One turning vector, and how many ticks it has turned:
The counts run from 0 to 349.
 20.1  20.5 -15.4  33.1 -37.0  31.3  13.9  -5.8  20.9  18.2   7.9  -4.3  23.9 -15.0 -14.8  18.4 -13.1 -11.3  -3.1  -1.2 -13.8   4.8 -12.1 -14.6   9.4 -18.6 -18.6   0.2 -48.7  20.8   2.2   6.9  24.1  10.3 -25.5  -4.2  -3.2  10.7  17.7   3.8  30.9 -12.2  -9.5  31.1   8.8   4.3 -34.1   3.8 -17.3  22.1   9.1  -8.7  15.2  31.1  53.6  24.2  12.5   1.4   8.1 => 182
 20.9  -7.9 -11.2 -10.5  50.7 -34.1   3.4  -0.9 -30.0 -10.6  14.5 -30.3 -24.0  -5.0  -7.2  15.7 -34.8 -36.6  -7.3  11.2  30.6 -15.7   1.4   3.3 -23.4  45.4 -33.2   3.2 -14.9  -7.2  -6.6 -13.6 -23.0  19.3 -23.2   1.4   7.6  20.8  30.0  -1.7 -15.1 -16.7   8.4   5.6   0.1 -22.6  -5.3   8.2  -8.3 -14.3  12.0  -3.8 -13.7 -13.6   0.4 -43.3 -18.4  18.1 -25.4 => 316
  0.4 -19.2  14.5  -3.4   6.2 -28.4   0.2   8.8  26.5 -25.1  18.8  10.3 -10.3  18.8 -10.2  18.3 -29.5  19.6   1.8 -21.5  12.1  35.8  -8.5  31.2  30.3  17.5  40.9  -2.5  31.7  -7.0  -1.4   4.0  22.9   7.8  -5.2   9.3  18.4  18.8 -19.7 -10.5 -22.7   3.0 -28.8  34.0 -24.2  28.7  29.0  -8.5  19.2 -26.6  20.9   4.4   0.8  19.1  31.6  11.2 -25.8 -35.2 -32.5 => 312
 -2.3   2.6  29.4  -8.2  24.3  -9.8  -8.0 -12.7  22.9  -3.0   6.6  12.5 -21.3   9.7   0.2  16.4 -13.5  31.6  15.3 -34.1  12.2  20.9 -12.5  16.7   7.4  20.7  36.3  14.7  31.6  -9.1  27.7  -1.6   5.8  -7.3 -10.0  17.9   7.7  38.1 -24.4   2.4 -36.0   1.4 -43.8  27.3  -9.8   0.1  12.1  -9.8   5.3  -7.3  13.5  -9.5  -7.5  -7.4  10.4   9.8 -39.6 -57.0 -32.2 => 311
-45.4 -35.9   2.7  -3.4  11.9  18.0   5.8  26.4  16.1 -26.6   7.3  -1.4 -16.5  28.3  41.4  13.1  24.6 -11.6  -2.2 -11.1  11.2   3.5  11.5  20.5  29.7   3.9  43.2   0.2  27.1   0.7  -3.4 -10.9  41.3  13.2  23.5   6.9   1.0  -6.2 -41.9  -4.9 -21.8  42.6 -15.1 -17.8 -22.9  13.1  34.7   5.9  29.7  -6.3   4.7   9.1  -7.1  14.9   1.4  18.6   1.8   7.6  41.1 => 57
 -4.2  19.8   6.7   8.2 -27.7  29.8  18.5  -0.9  20.3  38.2 -14.9  24.4  -0.1 -36.5 -15.4  27.7  -5.8  33.9   5.7 -11.7   8.4  30.3 -16.2 -17.4  17.6 -25.2 -20.6   9.9  -2.2  49.4   9.6  27.4  19.8 -26.5 -23.3  -5.1 -12.4   6.3   4.5  -4.4  33.5   9.4  27.6  21.9  24.5  16.7  -2.9   5.6  20.8  31.8  -9.0 -14.7  12.6  -4.3   7.5  18.9   2.2 -34.1   6.2 => 189
 13.9  47.0  -3.9   3.1  -1.6 -37.4   0.6   2.7 -19.4  39.1 -28.1 -17.6  -4.5 -15.1 -33.6 -28.5 -13.3   6.3 -10.3   0.5  -3.9  -5.6 -23.0 -42.4 -14.4 -27.6 -37.9   6.7 -19.2  -0.6 -34.4  -9.4 -40.2  -2.7 -21.7 -16.3  11.5   1.5  30.0   5.4  -0.2 -23.6  47.3  12.0  21.7 -15.6   2.0   8.2 -22.2  29.5 -17.0 -13.2   1.4  -7.0  13.2  19.2  -4.0 -18.1 -11.4 => 105
-11.3 -11.9   9.1 -40.3  -2.3 -30.2 -10.2  -5.7   9.1 -26.3  -7.0  19.3 -11.2  -0.3   7.9   4.3  12.7  15.3  15.3  19.4   1.2   8.3  -5.3 -12.9  31.7 -59.5 -11.2   2.4  50.7  -2.7 -19.1  -3.9  13.9 -17.8   3.8  22.5   4.0  -0.9  -3.1  -2.1  23.5   2.4  29.1 -14.8   1.1  20.4  23.9 -43.5  10.3 -33.0  -6.4  -6.8 -12.0   3.1  17.3  25.3  20.7 -35.7  -1.1 => 118
-15.1   9.8  17.2 -46.1 -12.3 -41.0  -1.1 -15.5  -1.4  -5.3  -8.0  26.6  -9.4 -16.3  15.2   0.5  -8.2  25.3  32.3 -22.4   4.5  12.8 -22.1 -24.7  23.4 -20.7 -16.3  27.5  40.2  35.2 -30.7   8.1 -12.5 -40.0   5.9   8.6  -8.3 -25.2  11.1  -8.9  28.9  23.7  29.2  -7.8  18.5   2.3  26.4 -11.1  25.6   0.8   5.6  -8.3  -1.8 -30.3  10.5  -3.4   5.9 -34.0 -10.2 => 21
  8.2  22.0   4.3 -20.9   9.9 -38.5  24.1   8.5  37.3   7.1   2.4  -4.4  -4.6 -16.6   8.7  17.3 -17.3 -26.5  -1.4  15.7  20.0 -18.4 -28.6 -23.5  13.2 -24.9  -8.8 -18.1  17.8  28.7 -45.3   8.1   6.3 -14.8 -22.5   9.1  20.2  26.4 -16.8   4.7  11.8 -11.9  64.9 -17.2  34.4  19.9  21.5 -18.1   5.6   0.5 -12.0 -12.5   9.1  27.8  19.7  28.8 -10.3 -15.6 -24.4 => 120
  6.2 -18.4 -26.7   4.5  -9.8  -6.2  -2.6  42.9   0.4 -33.3   6.6  20.2  -6.1   5.8 -43.6  11.4   2.3  10.1 -26.8  25.2  18.9  18.7   1.4 -18.5  -4.2 -23.0 -11.9 -16.6  -0.8  16.1 -31.4  21.2  -9.0  12.8 -15.6  -7.3  25.1   8.5  14.4   4.1  37.5 -29.0  36.5  10.2 -24.3  36.2   5.1 -14.7   1.5 -19.0 -14.6  -0.2  21.6  34.7  36.1  27.1  24.4  22.1 -22.0 => 200
-12.8  28.5  19.4   3.1 -34.6  25.6  -6.6 -42.7  -8.4  24.9 -23.8  -8.1  11.1 -12.4  30.6  -8.8  18.0  18.1  12.6 -25.8 -31.8 -17.8 -10.9   2.5   0.5  -0.1  -2.3  16.2  -2.6   7.6  41.0 -16.0   5.9 -32.6   6.1 -12.3 -28.9 -29.5   3.1  -6.0 -11.4  23.0 -29.2 -25.4  32.3 -28.1  -7.7   8.7   3.0  33.2  -1.7   3.7 -11.0 -31.2 -22.0  -9.8 -13.0 -15.9  26.5 => 257
-13.6 -26.3 -11.1   5.7  20.9  -7.9 -11.0  23.7 -32.1  -9.4 -44.2  16.0 -31.3  16.2 -47.7 -21.3  23.9  45.7 -20.1  14.7  19.1  10.8  23.3 -17.3 -22.0 -20.1 -20.4   3.1  28.1 -17.4   7.6 -11.1 -32.7  -1.6  14.1 -13.8  15.3  -3.6  20.8 -12.1 -18.0  -8.5  17.6 -12.7 -23.4  16.2  23.4   6.7  19.7   6.2 -23.0   2.8  -6.7  -7.3 -25.2  35.8  17.7 -12.4   2.9 => 291
 14.6 -12.1 -19.2  38.8  24.3  43.5   1.7   2.1  -3.5  12.0  24.0 -25.8   9.3   1.7  11.9   3.6   0.5 -29.0 -10.2   8.5  10.7 -28.4  14.8  16.6 -51.6  52.9   1.4   1.7 -38.6 -17.3   7.0  -5.1  -8.3  24.6 -14.6  -4.0 -12.0  28.8  -6.9  14.2 -14.5  -0.1 -15.2  -1.3  15.4 -19.7 -31.8  33.8  12.4  13.1 -19.1  12.9   7.8   5.4 -28.9  -8.3 -10.5  48.1  17.4 => 61
 22.1 -13.1   0.6 -13.3  27.1  -8.6  -9.5 -39.6 -16.7 -10.9  20.5   5.1 -17.8  -6.7  -6.1  31.5 -25.6  18.3   6.8  -4.5  -1.9 -19.1  -5.6  26.2 -33.2  37.8  -9.6  10.7   0.7 -26.3  48.8  -3.2 -10.8 -16.6  -5.1  14.7  -6.7  25.7  21.6  -7.3  -4.6 -10.9 -31.7   1.3  -0.3  -2.6 -11.2 -20.2  -3.1 -21.7   0.4   4.3 -11.9 -30.1 -30.0 -41.8 -27.7 -14.7 -41.6 => 318
-10.8   4.9   2.2 -23.8  11.9 -31.3 -18.1  -6.1 -14.6 -10.1 -13.3   3.0  -5.2   3.9  16.7 -36.5  15.0  -0.7   6.2  19.9 -11.2 -36.0   9.5 -17.3 -26.8 -15.7 -12.9   5.1  27.4 -14.7 -27.2  -8.9 -56.6 -15.7   5.2   4.6  -2.6 -15.1   2.7   7.2  -2.0  -5.5  47.2 -42.8  22.7 -11.2  23.8 -16.9   3.0   1.1 -37.0   3.4  -6.4 -18.4 -51.3   5.7   0.9   5.2   0.6 => 36
 24.6   0.0 -11.6  25.2  13.1  29.9  22.6  -2.0  31.5  22.5  -8.5 -36.0   0.9   1.6  21.2  31.8   2.3 -53.3 -32.6   8.1   5.1 -18.4  -1.5 -11.0   8.4  15.5 -15.1 -15.0 -25.6  -0.2  27.2 -12.2  42.0  13.5 -22.4  -5.8 -13.6  19.1 -21.9 -20.1 -28.8  14.1   3.6   8.3  11.9  -3.8 -17.2  27.4  10.4  18.7   9.6 -14.1  -0.8  31.0  12.1 -17.3 -25.8  16.5  31.3 => 68
 32.0  27.0   2.5  15.3  -8.3 -15.9 -10.7 -40.4  -8.2  23.3 -23.5  -6.7 -11.8 -17.8 -40.7  -3.6 -30.9  25.6  -6.2  -9.5 -14.2   6.3  -3.4 -16.0  -9.3  -6.7 -29.4   4.2  -4.8 -19.3  46.7 -17.3 -11.7 -20.0  -9.4 -13.5  -2.1   5.7  24.4 -17.6 -25.0 -23.4 -22.8  22.5  -4.5  -5.2 -27.7   8.7 -39.7  21.7  12.1  -5.9  -6.1 -23.4  -7.9 -18.5 -25.6 -40.3 -22.0 => 1
 12.5   8.5  -8.4  -0.3 -25.1   0.6  13.2   5.5  33.9 -16.8  28.3  22.0  11.8 -12.5  22.8  34.4  -4.5   3.7  -0.6  18.8   8.3 -29.3 -21.0   6.6  17.9  -5.6  32.0 -17.8  -5.5  27.8 -13.8  21.4  26.6 -21.8 -11.0  -2.4  18.5  27.9 -19.2  -1.5  22.9 -25.8  19.1 -22.9  42.2  42.3  -6.2 -45.1   3.3 -16.2 -24.4   5.3  25.3  31.9  16.3  17.1   0.8  -3.9 -43.9 => 32
-28.0   2.9  -6.7   1.1  -8.3   6.5  34.4  34.8  19.2  19.5  -5.7   1.3   5.9  -5.7  -4.5  14.4   5.1   1.5  -0.6  -0.9  17.6  16.6  -7.3 -20.4  22.4 -14.3 -14.7   5.9 -19.4  49.7 -40.6  13.5   0.1  12.1 -27.6 -14.0  -5.7   2.4  -3.6  11.7  26.1  39.2  35.9   7.9  17.3   3.1  14.7  22.0  36.8  33.1  -9.8  -3.9   6.6   5.6  16.7  41.3  21.0  16.0  33.7 => 278
-40.7 -20.9   1.3   5.1 -27.2  14.3 -17.1   4.6 -42.3 -14.5 -17.2   3.0   2.6  20.7 -11.7 -23.3  11.2  49.5  31.7 -23.6 -16.7  31.4  12.1  -9.1  11.1 -11.4  -0.2  39.8   5.2  -3.0   5.8  -2.2 -16.2 -10.5  23.2  -4.9 -15.2 -39.3  29.2  -8.0  22.8  16.8 -26.0   7.3 -33.5 -28.0   3.0  14.7  -5.5  19.8  20.2   7.4 -11.7 -32.5  -5.9  10.3  39.6   2.7  21.6 => 178
 13.6   1.7 -11.5   2.6   0.7 -24.8  -1.0  30.4 -55.3 -10.2  -9.9 -23.0  -8.7 -19.5 -31.7 -12.7 -17.4  -6.6 -11.8  -4.0   1.6   6.3  -5.5 -32.0   3.5  -9.6 -49.5   5.2 -26.7   3.5 -19.6  -3.3 -17.6  15.0 -15.5  -7.5  -0.5 -38.1  47.5   0.0  18.0 -15.5  35.9   8.8 -14.9 -12.1 -12.7   6.0 -24.5   1.8  14.2  -1.2   3.1  -8.7  31.3   2.6  33.0  40.1  -6.5 => 96
-32.2 -10.8  14.3 -11.3 -27.6  15.9   3.7 -10.0 -15.8  -1.2 -12.0   0.8   0.3   1.0   3.1   4.1   1.4  26.1  33.3 -28.4 -17.1  41.3   0.0   1.7  27.7 -30.6 -25.8  33.6   1.6   4.0  -2.5   0.8  11.2  -3.5  -1.2  24.5 -28.2 -34.9  15.0  -3.0  37.6  41.9   3.4  18.6 -31.0 -27.0  -1.4  22.6   1.3   4.2  25.8 -13.6 -22.7 -35.5  18.5  14.9  39.2   3.2  46.5 => 179
-22.1  -9.3  10.2 -27.3 -21.6 -22.4   6.1  19.3  -0.2 -30.8   8.9  34.8  -2.8  -2.0 -11.9  16.2  -6.3  24.0  25.7 -15.6  18.9  39.3 -23.1  -3.6  35.7 -17.8   3.4  19.2  18.1  28.2 -40.2  27.5  -3.2  -6.0   0.2  11.1  15.0  -3.3   8.6  12.7  34.8   8.8  10.3  14.0  -7.8  31.2  34.3 -26.5  26.6 -14.4   3.5   1.6   4.8   0.9  37.0  23.2  32.0 -12.0 -16.1 => 110
 -1.0  33.7  14.6 -11.7  -0.9 -24.0  -3.0  -4.4  40.4  15.8  26.4  19.4  20.5 -20.9  11.6  13.0 -33.6   3.8  28.3 -17.0   4.3   1.7 -21.1 -10.1  16.3   9.2  14.2  12.7 -14.8  50.0 -38.8  31.3 -17.6 -17.6 -28.1   4.6   9.0  13.5  -2.9  21.7  36.6   9.6  20.6  20.6  42.3  17.1   1.4  -0.9  25.5  17.4 -11.1  -2.1  22.9  -2.7  23.7   7.6 -18.1 -19.9 -22.3 => 23
-12.7 -35.8   5.8 -42.4  33.2 -28.4 -27.4 -37.1 -11.2 -38.0  21.2 -10.4 -21.2  17.3  21.0  -4.0   1.9  -7.4  21.1  -4.3  -5.5  11.2  11.9  20.2   9.1  13.0   9.5  23.3  35.8 -31.6   3.5  -9.2 -11.9   0.9  14.5  38.5 -11.8  -4.9 -11.6   1.6  -5.5  29.3 -30.0 -13.6 -33.9 -21.9  24.3 -23.2   5.8 -21.4  17.0  -0.3 -25.9 -20.6 -17.1 -27.8  -2.1   2.6  -5.2 => 231
  4.7  -6.7  -2.9 -29.1  13.8 -22.9 -16.2  -5.2 -43.1 -60.6 -20.6 -13.6  -1.3   4.6  11.0 -12.9   8.1 -17.8 -24.6   6.7 -15.7 -31.1  27.0   6.8 -12.6  13.4   2.1 -18.6  33.1 -26.6  13.5 -37.0 -14.0 -17.9  45.0 -11.8   4.1 -39.9   2.2 -21.1 -28.9 -11.9  -6.2 -22.9  -8.2  -7.4   9.8  12.8 -10.7 -12.6   8.7  16.9  -2.3   1.8 -33.8 -51.2 -14.7  12.5 -15.8 => 238
 23.9   1.0  -1.4  14.2  18.8  -8.8  -0.1   4.0  20.6  -5.3  41.7  -8.0  18.8  17.0  18.5  -0.9 -10.5 -19.3  -3.8  22.6  10.7 -21.5  -3.7  18.4 -25.9  16.2  28.5 -15.3 -17.6 -12.1 -21.7   6.8  -7.5  16.1 -31.4  12.3  15.6  47.7 -22.4  24.1  -5.2 -35.9  -7.5  -4.0  16.2  17.3 -16.2 -23.6   4.1 -18.3 -26.1   4.2  18.3  29.8  10.3  13.6 -26.6  12.4 -41.6 => 130
 25.3  32.7  -9.1   0.5  15.0 -29.9  15.9  30.1  38.3  15.5  -5.0  -6.7   1.4 -18.9  -3.8  14.6 -17.0 -15.0 -20.1  20.1  31.1 -29.7 -28.9 -14.5  -0.6   5.0   9.0 -12.0  -5.0  15.8 -35.3   0.1  -8.3  -7.5 -33.9  -1.7  22.5  32.7 -11.0  25.1  -1.1 -24.2  37.4  -8.1  51.6  31.7   8.0 -11.4  15.3   0.6 -20.9  -8.1  21.2  30.8   2.4  29.1 -34.7 -11.7 -26.1 => 121
 -7.2  29.0   7.1  11.6 -50.3  20.6   3.3  -1.8  29.3  18.6  36.1  -1.0  43.1  -3.2  37.8   9.5 -11.8 -14.0  28.1 -17.6 -13.2 -12.6 -19.6  22.0  18.6  -3.7  27.8   4.9 -42.9  26.9 -12.1  24.3  27.4 -11.5 -16.5   4.3 -13.3  -2.6 -20.2  18.9  28.9  10.0 -25.6  -8.0  31.5  -2.5 -22.4  -3.4  -3.3  12.7   6.0   7.4  17.2   9.0  27.6   2.0  -7.9   4.0   7.4 => 348
  6.5  11.1 -23.9  47.9 -17.8  40.0   4.7  34.8  -1.5  33.3   8.0   6.9  16.8  -8.4 -26.9  -8.1   6.8  16.2   4.0   0.1  21.4  -5.5   3.0   4.2 -31.5   6.7  -7.5  -0.6 -52.4  21.0 -12.3  20.7 -25.3  18.1 -35.9 -19.0  -0.7  16.2  30.6  33.4  21.1 -28.6   4.2  12.0  10.9  -0.9 -28.1  20.8  15.2  36.5 -35.1  -3.6  18.9  12.1   1.9  33.4  10.7  14.1   3.7 => 280
 14.4   8.5 -16.9  34.0 -33.8  13.0 -16.4  21.1 -31.7  -7.7 -19.6  -3.5  14.7  -7.5 -36.9 -10.5   3.4  19.9 -16.7   9.8 -25.7  -6.4   8.2 -10.5  -1.4 -27.5 -21.3 -16.5 -28.8 -14.5   5.6 -16.0  -9.4   6.5   1.5 -42.5  17.4 -14.7  38.2   0.9   6.6 -57.4  -1.7  13.6 -19.7  10.2 -23.8  -6.3 -42.7   7.1   8.2   6.4  15.9  13.6  28.6  20.2  28.0   6.6 -16.7 => 184
-14.7 -14.7   2.4  15.9 -45.1  46.2 -16.4 -12.6 -21.6  -2.9   6.2  26.2  14.7 -24.9   3.2   6.3  16.3  37.4  17.9  -3.7 -12.8  -5.8   9.7  28.1   4.3  -8.0   3.4   7.0 -11.7   7.5  42.5  -5.4   1.1 -11.1   8.1 -16.9 -28.8 -10.6  20.7  11.6  29.8   1.4 -41.8  -7.5   6.4   6.6 -15.1  -9.5  -3.5   7.0   4.4  27.3  -1.3 -20.4 -14.9   8.8  29.6  -7.1  18.8 => 266
